First come named moves, each a turn or a mirror, each shown by rows before and after it. For each pair of rows after them, which moves, in which order, take the first row to the second? The first pair is done for you.
Y:
[ 1.55  1.03 -1.28 -1.13  1.69  1.55 -1.30 -3.25  0.05 -0.24  0.53] => [ 0.26  1.20 -0.99 -1.28  1.68  1.53 -0.78 -3.58  0.66 -0.85  0.71]
[ 1.22 -0.55 -1.02  0.52 -0.59 -0.94  2.10  1.39 -0.75 -1.78  0.84] => [ 0.28 -0.49 -0.67  0.28 -0.48 -1.26  2.60  1.13 -0.28 -1.99  1.04]
[ 4.05 -2.52  3.66 -2.24  2.10 -1.26 -1.28 -1.77  1.11 -3.12 -0.06] => [ 1.74 -2.38  3.99 -2.50  2.13 -1.69 -0.33 -2.42  2.42 -3.72  0.43]
G:
[-1.14  0.91  0.26  2.93 -0.71  0.53  1.23  2.05  2.24  0.77 -0.75] => [-0.62  0.76  0.10  3.31 -0.47  0.69  0.51  1.98  2.02  1.19 -1.05]
[ 0.10 -0.22 -0.05  2.31 -0.02  0.74  0.96 -1.89  0.00  0.58 -1.60] => [-0.66 -0.59 -0.03  1.91 -0.52  0.27  2.33 -1.71  0.09 -0.58 -0.88]
[-4.05  0.89 -2.03 -0.04 -0.71  0.85  3.62 -1.41  1.30  1.45  0.98] => [-1.58  1.41 -2.60  1.23  0.33  1.96 -0.09 -2.38  0.70  4.41 -0.93]
[ 1.64 -1.43 -0.17  2.49  0.81 -0.08 -0.25 -1.74 -0.09 -1.67  0.26] => [ 1.03 -1.33  0.03  2.28  0.54 -0.24  0.65 -1.47  0.10 -2.36  0.63]
N:
[-2.06 -0.22  0.23  1.79  0.93 -1.30 -0.21 -1.58  1.68  0.93 -1.67] => [-1.49  0.16  0.26  2.64 -0.12 -1.51  0.06  1.31  0.81  1.42 -2.18]
[-0.52  1.70 -3.65  1.43  0.36  2.00  0.62 -2.94  0.75  2.10 -0.37] => [-0.12  2.10 -3.54  2.43 -0.75  1.90  0.89 -0.30  0.00  2.69 -0.90]
[ 4.20 -0.03  2.01  0.80  2.03 -1.10 -2.13  2.58  1.02 -0.68 -3.33] => [ 4.76 -0.64  2.11 -0.26  2.42 -1.08 -1.74  1.11  0.86 -1.90 -2.53]
[-3.04  0.69  0.57 -0.46 -0.47 -2.25 -1.31 -0.67  1.28  0.78  1.35] => [-2.62  1.19  0.57  0.11 -1.38 -2.26 -1.13  1.50  0.71  1.27  1.04]
Then:
(two moves a pair)
[ 5.01 -1.53  2.01  0.64  1.33 -0.88 -3.39  2.47 -0.48  0.77 -2.13] => [ 4.46 -2.45  1.85 -1.23  2.91 -0.87 -3.24 -1.71  0.42 -0.74 -1.44]
N N
[-0.36  0.29 -2.59 -2.76  0.80  0.36 -3.54 -3.07 -2.58  3.22  0.92] => [ 2.33 -0.70 -2.64 -3.95 -0.64  0.18 -1.09 -0.32 -4.66  0.73  2.35]
G Y
[ 0.35 -1.12  0.75 -2.95 -1.06  1.24 -0.30  1.01 -1.08 -0.51  1.56] => [-1.45 -0.85  0.57 -2.94 -0.39  0.97 -0.42 -0.49  0.21 -0.44  1.55]
Y N
[-2.00  0.92 -1.11 -2.02 -0.01  2.87  0.07 -0.29 -0.56  2.75 -0.09] => [-2.38  0.56 -1.01 -2.74 -0.63  2.51  1.64  0.52 -0.86  1.50  0.83]
Y G
[ 0.25  0.37 -0.25 -1.23  0.01  0.18  2.33 -0.56  0.95 -1.32  0.20] => [ 2.88  0.56 -0.70 -0.62  0.35  0.87  0.29 -0.28 -0.16  0.33 -0.94]
N Y
[-2.35  0.13  0.14  0.39  0.07 -0.84  0.64 -1.05  1.25 -0.66  0.36] => [ 1.39  0.18 -0.27  1.43 -0.44 -0.01 -1.00  1.52 -0.94  1.15 -0.71]
N Y
[-3.50  2.24 -0.68  3.12 -2.33  0.23 -0.08  4.90  0.56  3.02 -1.30] => [-3.26  1.93 -0.59  2.72 -2.75  0.02  1.23  5.63  0.40  2.04 -0.62]
Y G
[ 0.84  0.36  1.83  5.18 -0.09  0.17  0.62  2.32  2.87  0.25 -2.57] => [ 0.10 -0.54  2.67  3.57 -0.26 -0.57  3.19  2.02  3.17 -2.71 -0.95]
N Y
[-3.14 -0.62  0.02  0.12 -0.01 -0.69  2.95  0.56  1.03 -1.09  0.64] => [-2.23  0.26 -0.60  1.72  1.39  0.36 -1.01 -1.17  1.55  2.47 -1.36]
G Y
[ 3.47 -0.21 -0.56  1.82  0.00  0.83  3.49 -0.49 -1.45 -1.46  1.57] => [-1.08  0.29 -0.53  1.85  0.80  0.35  3.75 -3.13  1.31 -1.19  1.80]
Y N
[ 0.55  1.37  0.39  0.24  0.19  0.69 -1.54  1.35  0.58  0.66 -2.15] => [ 1.16  0.64  0.59 -0.49 -0.69  0.50  0.20  2.72 -0.04 -0.87 -1.31]
G Y
[-1.34 -0.54  1.80  0.33 -1.76  0.65  0.35  1.00 -0.22  0.38 -0.37] => [ 0.62 -0.85  1.31  0.48 -1.29  1.02 -1.10  0.41 -0.85  1.01 -1.14]
N G
[ 1.05 -1.23  2.38  1.62  0.36 -0.37  1.22  0.22  1.34 -3.80 -0.43] => [ 1.29 -0.67  1.95  2.26  1.72  0.18 -1.45 -2.07  2.05 -1.74 -1.59]
N G
[ 2.13  1.05  2.55 -2.08  0.68 -1.69 -2.22  1.84  0.00  0.24  0.40] => [-0.20  0.96  2.75 -2.97  1.19 -2.07 -1.22 -0.10  1.50 -0.89  1.11]
N Y
[ 3.45  0.16 -0.74  2.02 -0.70  1.43  0.57  0.99 -0.93  0.94 -1.22] => [-2.40  0.52 -0.43  1.90 -1.01  0.49  2.76  0.57  1.88 -0.25 -0.29]
Y N
[-0.40 -0.01 -2.31  0.20  1.03  2.52 -1.06 -3.81  0.90  1.51 -0.95] => [ 3.65 -0.75 -2.40 -0.55  0.02  2.71 -0.11 -1.24 -1.75  0.25 -0.46]
G Y
[ 1.56 -0.12  0.85  0.24  0.99 -1.53  1.57  1.81 -0.59 -1.80  0.11] => [ 2.35  0.40  0.39  1.21  1.83 -0.92 -1.13  0.60 -0.27  0.29 -1.22]
Y G
[-0.72 -0.33  1.65  1.11 -0.55  0.33  2.21  3.37  0.91 -0.31 -0.22] => [ 2.92 -0.73  1.25  1.27  1.07  1.13 -1.23  1.11 -0.15  1.33 -1.34]
N G
[ 2.69  0.42 -0.54 -2.15 -0.73  0.14 -2.83  2.26 -4.25  2.28 -0.99] => [-4.07 -0.07  0.27 -4.51  0.35 -1.53  1.04 -1.93 -0.21 -1.29  1.39]
N Y
[ 2.93  0.62  0.93  5.48  0.87  0.57 -1.16  0.68  2.49 -0.21 -2.58] => [ 0.26 -0.48  1.49  3.20  0.36 -0.51  3.51  0.34  3.24 -4.39 -0.05]
G N
[ 0.70 -1.78  1.42 -1.15  1.08 -1.35  2.24 -1.81  1.23 -4.54  1.89] => [ 5.31 -1.91  0.94 -0.36  1.36 -0.38 -0.44 -1.00 -0.90 -2.57  0.40]
Y G
[-0.23  1.89 -0.37 -1.41  1.94 -1.04 -2.36 -1.34 -2.29 -0.68  0.45] => [-2.29  1.97 -0.01 -1.63  0.90 -1.67 -0.41 -0.25 -1.69 -1.74  1.23]
N G
[ 0.19  2.62 -2.38  4.03 -1.07  1.86  1.56  1.92 -0.78  1.71 -1.74] => [ 3.42  0.30 -1.99  0.57 -0.25  1.64  3.79 -1.00 -1.98 -2.94  0.41]
N N
[ 2.00 -1.53 -0.12  2.52 -0.78  1.00  3.64 -0.19 -0.28 -3.85  2.49] => [ 2.52 -0.99 -0.87  3.36  1.59  2.10 -0.62 -4.70  0.56 -0.51  0.69]
N G
[ 3.53  0.26  0.19 -3.16 -3.19 -1.04  1.72  3.51 -4.17  0.64  0.78] => [ 0.21 -0.20 -0.31 -5.17  0.43 -0.71  0.30 -5.95 -0.59  0.41  1.32]
N N
[-1.33  0.65  0.42 -0.51  0.53  0.89 -0.15 -1.25  4.06  0.72  0.60] => [ 0.17  1.01  0.58  0.77 -1.16  0.95  0.24  3.27  2.44  0.95  0.27]
N N
[ 0.44 -0.92  1.25 -4.32  0.74 -0.73 -0.68 -0.24 -1.98 -1.11  1.83] => [-2.91  0.72  0.86 -2.25  1.11 -0.79 -2.98 -0.84 -0.17  2.18  0.13]
N N
[-0.46  0.87  1.06  1.36 -0.13 -0.33 -2.60  3.25 -1.03  2.25 -1.20] => [-1.24 -0.46  1.58 -1.33 -0.87 -1.24  1.71  3.19 -0.86 -2.36  1.31]
G N
[-2.29  1.80 -2.26  3.14 -0.94  1.05 -1.03  0.03  1.30  3.27 -0.15] => [-2.65  1.45 -1.96  2.77 -2.39  0.28  1.77  2.70  0.95  1.28  0.86]
N Y
[-1.29 -0.15  1.84 -0.13  1.55 -0.37 -1.52 -3.22  2.45 -0.55 -0.86] => [ 2.07  0.12  1.53  1.06  1.04  0.37 -3.42 -1.21  0.46  1.14 -2.07]
Y N
[-2.01 -1.72 -0.09 -0.23  0.70 -2.21 -1.36  3.39  0.16 -1.03 -0.84] => [-2.25 -1.40 -0.03  0.20  1.02 -2.03 -2.20  2.57  0.47 -0.25 -1.34]
G Y
[-2.14  0.94 -1.13 -1.52 -1.59  0.03  1.08  1.11 -0.02  0.50  0.98] => [ 0.68  0.91 -1.40 -0.66 -1.41  0.59 -0.70  1.78 -1.35  1.47  0.17]
G N
